In the data rows, 50 means zero.
Here are some points, each followed by its number:
c(61, 41, 62, 78, 43, 73, 30, 61, 88, 50, 56, 51, 53, 20, 44, 49) 0
c(67, 83, 49, 88, 25, 43, 41, 35, 38, 52, 37, 64, 60, 58, 50, 30) 1
c(49, 23, 89, 68, 50, 78, 47, 41, 59, 42, 62, 45, 55, 12, 42, 84) 2
c(64, 82, 44, 40, 36, 47, 51, 41, 30, 46, 32, 46, 60, 55, 50, 41) 3
c(53, 39, 30, 59, 51, 58, 47, 50, 90, 61, 57, 36, 48, 48, 49, 46) 4
c(42, 48, 23, 40, 27, 36, 52, 39, 52, 57, 74, 45, 28, 52, 50, 26) 5
c(37, 69, 44, 60, 60, 49, 41, 32, 20, 50, 37, 66, 52, 62, 35, 56) 6
c(50, 43, 39, 48, 70, 66, 28, 59, 39, 47, 54, 29, 71, 59, 33, 43) 7
c(54, 55, 46, 51, 53, 56, 36, 49, 52, 66, 31, 26, 29, 42, 37, 43) 8
c(57, 71, 19, 56, 41, 22, 42, 46, 70, 37, 63, 62, 35, 50, 49, 26) 9
c(31, 41, 55, 47, 71, 59, 55, 49, 31, 69, 74, 48, 99, 45, 48, 91) 10
c(36, 37, 38, 76, 47, 45, 45, 61, 23, 41, 66, 44, 44, 41, 58, 66) 11
c(36, 43, 66, 57, 61, 47, 44, 52, 45, 46, 67, 39, 52, 55, 63, 52) 12
c(53, 61, 38, 46, 51, 37, 52, 23, 53, 74, 34, 42, 37, 58, 60, 36) 13
c(34, 69, 42, 48, 46, 23, 64, 45, 59, 49, 26, 44, 49, 71, 49, 33) 14
c(52, 24, 57, 67, 63, 77, 50, 65, 31, 58, 59, 39, 57, 43, 70, 83) 15
c(32, 35, 49, 64, 56, 81, 59, 67, 51, 40, 56, 47, 53, 50, 39, 84) 16
c(61, 40, 52, 52, 47, 52, 24, 59, 56, 55, 53, 57, 38, 46, 58, 47) 17
c(59, 40, 38, 73, 52, 67, 71, 51, 47, 28, 39, 43, 64, 37, 56, 50) 18
c(68, 60, 62, 38, 56, 18, 69, 49, 57, 42, 47, 43, 45, 68, 72, 33) 19
c(62, 75, 37, 55, 52, 4, 61, 46, 59, 76, 56, 34, 51, 51, 46, 49) 20
c(56, 65, 38, 63, 16, 41, 46, 56, 56, 54, 46, 56, 4, 50, 38, 15) 21
c(38, 39, 55, 33, 74, 45, 66, 62, 37, 28, 55, 38, 72, 56, 55, 69) 22
c(54, 55, 32, 27, 37, 34, 41, 24, 46, 62, 37, 23, 29, 55, 51, 36) 23
c(75, 34, 48, 66, 55, 74, 55, 54, 64, 44, 44, 60, 50, 62, 52, 45) 24
c(33, 51, 37, 66, 48, 59, 46, 46, 55, 54, 50, 43, 64, 49, 71, 35) 25
c(70, 38, 49, 65, 42, 52, 43, 57, 66, 46, 40, 63, 28, 48, 67, 63) 26
c(42, 85, 56, 28, 54, 25, 46, 37, 23, 57, 43, 67, 52, 74, 46, 57) 27
c(34, 46, 23, 45, 50, 41, 61, 40, 41, 31, 49, 25, 58, 52, 53, 39) 28
c(57, 52, 45, 48, 58, 57, 59, 38, 49, 54, 52, 62, 45, 46, 41, 78) 29
c(58, 50, 21, 27, 56, 51, 59, 40, 65, 39, 41, 53, 49, 56, 56, 46) 30
c(70, 65, 64, 60, 45, 36, 35, 58, 26, 51, 55, 64, 57, 26, 52, 55) 31
c(45, 57, 59, 60, 57, 73, 52, 44, 36, 34, 38, 60, 64, 66, 34, 59) 32
c(9, 52, 41, 45, 58, 22, 63, 55, 31, 63, 62, 51, 37, 42, 52, 53) 33
c(56, 42, 68, 75, 36, 72, 46, 56, 59, 49, 35, 47, 48, 26, 51, 51) 34
c(55, 50, 55, 57, 39, 72, 37, 38, 58, 62, 48, 50, 43, 45, 56, 45) 35
c(53, 60, 37, 18, 48, 42, 41, 57, 24, 40, 58, 64, 58, 51, 58, 76) 36
c(54, 29, 50, 68, 66, 82, 38, 65, 26, 41, 59, 39, 73, 20, 47, 51) 37
c(27, 54, 41, 30, 58, 18, 75, 76, 32, 56, 35, 41, 67, 50, 36, 60) 38
c(59, 52, 46, 6, 32, 46, 79, 49, 24, 54, 45, 61, 51, 52, 44, 36) 39
c(57, 70, 45, 55, 53, 63, 67, 45, 11, 72, 45, 63, 64, 46, 25, 64) 40
c(61, 49, 54, 73, 70, 66, 36, 43, 66, 26, 62, 49, 42, 18, 66, 58) 41
c(59, 60, 48, 82, 63, 60, 56, 63, 68, 53, 41, 52, 57, 38, 44, 65) 42
c(39, 57, 54, 60, 40, 56, 26, 40, 74, 64, 46, 63, 31, 61, 53, 45) 43
c(37, 42, 43, 41, 44, 44, 52, 43, 46, 46, 39, 72, 18, 57, 78, 35) 44
c(71, 66, 47, 61, 34, 13, 31, 35, 60, 70, 59, 70, 11, 63, 63, 33) 45
c(42, 54, 54, 52, 58, 42, 53, 51, 63, 29, 53, 36, 48, 33, 25, 69) 46
c(52, 42, 57, 48, 51, 63, 59, 73, 35, 42, 51, 56, 79, 38, 43, 75) 47
c(41, 45, 45, 20, 29, 42, 45, 35, 44, 40, 83, 39, 58, 63, 55, 46) 48
c(63, 58, 59, 68, 36, 59, 55, 32, 50, 58, 52, 60, 41, 54, 45, 68) 49
c(52, 23, 72, 75, 55, 63, 44, 70, 59, 54, 27, 45, 39, 46, 71, 61) 50
c(56, 30, 41, 41, 42, 45, 58, 50, 36, 30, 56, 45, 64, 55, 36, 46) 51
c(41, 41, 44, 19, 45, 31, 50, 30, 35, 39, 38, 38, 48, 47, 49, 57) 52
c(80, 42, 63, 57, 63, 56, 38, 67, 43, 28, 37, 33, 60, 35, 48, 65) 53
c(33, 44, 43, 41, 67, 14, 47, 27, 64, 43, 40, 41, 25, 71, 75, 32) 54
c(54, 42, 52, 90, 55, 72, 21, 59, 78, 52, 54, 67, 28, 35, 59, 50) 55
c(35, 38, 40, 55, 65, 70, 43, 53, 60, 45, 49, 42, 60, 41, 57, 88) 56
c(49, 71, 60, 67, 41, 45, 58, 47, 67, 44, 52, 47, 51, 73, 51, 42) 57
c(38, 47, 54, 49, 56, 58, 55, 56, 52, 56, 46, 32, 53, 39, 51, 67) 58
c(53, 67, 45, 59, 32, 40, 57, 41, 25, 65, 23, 86, 53, 53, 20, 54) 59
c(41, 38, 78, 58, 75, 67, 32, 75, 72, 32, 71, 40, 58, 24, 70, 73) 60
c(61, 27, 51, 66, 46, 84, 46, 53, 48, 55, 61, 14, 67, 32, 48, 75) 61
c(60, 34, 63, 75, 35, 79, 62, 86, 41, 38, 56, 43, 49, 39, 64, 88) 62
c(64, 30, 61, 62, 38, 61, 49, 49, 50, 19, 58, 42, 46, 39, 68, 56) 63
c(25, 62, 29, 29, 77, 40, 52, 53, 40, 43, 35, 45, 62, 35, 31, 73) 64
c(65, 51, 44, 77, 51, 62, 50, 54, 62, 58, 63, 36, 46, 47, 56, 50) 65
c(34, 25, 56, 45, 41, 79, 53, 52, 45, 57, 36, 43, 69, 47, 50, 65) 66
c(49, 67, 47, 49, 39, 57, 23, 56, 39, 61, 46, 49, 38, 57, 56, 50) 67
c(57, 38, 53, 29, 58, 32, 59, 54, 67, 42, 33, 41, 44, 62, 46, 30) 68
c(53, 37, 45, 74, 58, 54, 56, 57, 84, 57, 86, 54, 39, 42, 66, 37) 69
c(45, 38, 65, 12, 73, 52, 66, 50, 14, 43, 52, 40, 59, 64, 38, 80) 70
c(41, 28, 71, 61, 61, 77, 55, 58, 67, 40, 85, 40, 52, 49, 63, 65) 71
c(47, 72, 33, 95, 27, 67, 51, 68, 58, 28, 42, 48, 44, 41, 44, 47) 72
c(48, 61, 30, 26, 33, 1, 55, 39, 57, 55, 57, 32, 38, 53, 54, 0) 73
c(16, 48, 64, 64, 63, 50, 49, 56, 70, 35, 53, 12, 55, 16, 56, 77) 74
c(27, 52, 70, 47, 70, 36, 52, 43, 32, 57, 76, 27, 53, 69, 47, 84) 75
c(25, 62, 34, 49, 30, 48, 43, 45, 80, 56, 58, 41, 37, 47, 59, 44) 76
c(71, 54, 63, 52, 55, 74, 36, 54, 72, 63, 47, 60, 24, 27, 43, 46) 77
c(58, 69, 37, 44, 35, 36, 45, 55, 53, 60, 31, 48, 47, 49, 49, 29) 78
c(54, 53, 70, 45, 53, 66, 75, 58, 17, 38, 43, 37, 67, 41, 51, 59) 79
c(67, 43, 61, 71, 68, 68, 69, 51, 42, 53, 32, 58, 65, 43, 57, 61) 80
c(58, 51, 54, 73, 23, 55, 42, 67, 61, 57, 66, 48, 24, 38, 54, 30) 81
New points follow, each followed by the numbers of its two nearest points above, looking only along the 3 directions in which the numbered points spread most, nearest first.
c(42, 61, 52, 38, 54, 23, 62, 54, 44, 47, 36, 74, 55, 74, 30, 52) 39 27
c(67, 69, 49, 56, 56, 86, 28, 56, 48, 29, 45, 57, 51, 50, 37, 39) 49 24
c(61, 73, 53, 62, 41, 36, 56, 14, 34, 59, 38, 64, 47, 69, 66, 34) 78 3
c(26, 30, 62, 55, 54, 71, 31, 57, 53, 41, 48, 40, 67, 35, 55, 56) 56 16
c(46, 37, 56, 20, 48, 45, 36, 50, 32, 70, 52, 53, 82, 49, 41, 49) 36 64
c(38, 56, 24, 35, 51, 50, 57, 55, 41, 33, 40, 38, 56, 38, 53, 58) 51 28
c(46, 48, 66, 65, 61, 72, 49, 69, 41, 33, 42, 49, 68, 28, 61, 72) 37 16
c(43, 38, 63, 52, 63, 64, 41, 58, 90, 41, 63, 34, 53, 28, 38, 77) 71 60
c(29, 25, 38, 51, 47, 60, 45, 59, 62, 38, 53, 39, 69, 33, 56, 53) 12 46
c(64, 55, 67, 46, 38, 51, 53, 59, 29, 50, 36, 66, 59, 57, 49, 74) 32 31
c(35, 45, 56, 59, 55, 58, 60, 56, 56, 53, 58, 52, 62, 62, 64, 51) 46 11
c(33, 40, 37, 67, 79, 70, 67, 59, 66, 48, 57, 32, 47, 57, 35, 87) 56 16
c(46, 54, 37, 65, 65, 67, 59, 49, 42, 69, 49, 73, 46, 37, 41, 64) 31 29
c(46, 40, 66, 13, 51, 37, 63, 37, 47, 45, 37, 38, 75, 50, 46, 71) 64 75
c(56, 44, 40, 55, 64, 47, 52, 35, 83, 49, 65, 54, 19, 43, 66, 53) 4 76
c(56, 33, 51, 71, 43, 47, 45, 61, 71, 50, 55, 55, 56, 47, 47, 69) 63 65
c(59, 78, 35, 62, 33, 42, 51, 31, 43, 75, 73, 52, 46, 64, 61, 33) 78 13
c(43, 38, 54, 45, 51, 49, 60, 70, 76, 54, 79, 31, 44, 53, 55, 85) 74 12
c(53, 65, 28, 46, 43, 39, 38, 48, 77, 64, 39, 53, 41, 72, 49, 28) 9 13
c(50, 66, 48, 53, 67, 34, 51, 67, 33, 41, 55, 41, 47, 38, 55, 57) 51 7
c(74, 77, 56, 40, 57, 58, 55, 44, 22, 47, 42, 72, 74, 80, 39, 58) 40 6
c(44, 56, 66, 43, 60, 68, 67, 32, 14, 39, 44, 68, 43, 46, 52, 32) 6 29
c(59, 57, 54, 65, 63, 60, 55, 59, 38, 43, 50, 52, 45, 31, 36, 71) 80 53
c(63, 50, 48, 58, 55, 61, 42, 53, 36, 16, 58, 75, 60, 44, 30, 46) 31 32
c(46, 67, 60, 41, 42, 13, 65, 26, 36, 59, 41, 37, 68, 50, 36, 44) 39 27
c(53, 40, 58, 54, 48, 24, 47, 56, 53, 47, 46, 41, 61, 28, 65, 47) 25 12
c(50, 49, 47, 67, 48, 75, 49, 53, 40, 54, 31, 65, 61, 45, 42, 87) 80 32
c(40, 65, 56, 42, 47, 72, 60, 34, 26, 31, 44, 51, 68, 41, 42, 66) 79 32
c(60, 46, 59, 40, 50, 37, 65, 59, 16, 42, 47, 66, 80, 59, 45, 86) 79 36
c(47, 62, 43, 71, 82, 54, 71, 74, 29, 54, 41, 41, 84, 51, 26, 64) 79 47
c(48, 33, 78, 64, 54, 81, 55, 52, 50, 38, 59, 56, 61, 62, 38, 56) 53 18
c(63, 46, 54, 42, 61, 58, 54, 60, 42, 57, 30, 49, 51, 60, 74, 57) 29 7
c(68, 73, 27, 47, 23, 24, 33, 34, 47, 78, 47, 62, 31, 63, 66, 27) 45 21
c(42, 58, 57, 48, 45, 69, 24, 55, 34, 53, 44, 48, 60, 60, 42, 54) 29 32
c(46, 52, 57, 71, 58, 81, 34, 75, 46, 48, 39, 56, 43, 45, 59, 63) 42 34
c(31, 55, 47, 55, 85, 55, 53, 47, 30, 40, 56, 30, 50, 67, 38, 51) 51 7
c(71, 60, 78, 56, 52, 55, 47, 45, 23, 53, 60, 81, 48, 49, 53, 82) 32 80
c(42, 55, 64, 36, 64, 45, 62, 53, 35, 49, 39, 42, 44, 42, 44, 36) 51 36
c(51, 24, 55, 55, 69, 82, 57, 50, 52, 35, 51, 30, 38, 46, 42, 69) 56 16
c(47, 42, 25, 20, 41, 23, 55, 37, 76, 53, 66, 35, 56, 55, 47, 29) 54 5
c(45, 73, 39, 23, 49, 34, 66, 20, 24, 73, 64, 51, 45, 48, 33, 72) 39 27
c(53, 37, 55, 28, 62, 37, 42, 56, 49, 54, 61, 59, 66, 57, 55, 49) 51 28
c(43, 52, 41, 31, 63, 68, 70, 55, 41, 31, 62, 63, 75, 52, 29, 63) 79 64
c(42, 15, 49, 78, 44, 59, 28, 76, 91, 90, 52, 43, 18, 27, 70, 59) 69 55
c(64, 73, 56, 54, 27, 39, 61, 40, 44, 45, 37, 73, 25, 61, 55, 40) 78 1
c(42, 50, 70, 45, 45, 34, 49, 50, 43, 76, 48, 53, 58, 66, 37, 56) 51 36
c(66, 80, 51, 28, 53, 30, 54, 32, 39, 45, 30, 51, 56, 56, 45, 71) 39 27
c(49, 18, 29, 64, 41, 71, 38, 62, 53, 57, 64, 38, 53, 37, 58, 43) 63 41
c(31, 54, 77, 63, 51, 59, 32, 56, 61, 61, 67, 43, 59, 53, 53, 57) 63 11
c(54, 46, 53, 51, 55, 65, 52, 71, 74, 42, 39, 44, 71, 27, 69, 61) 63 50
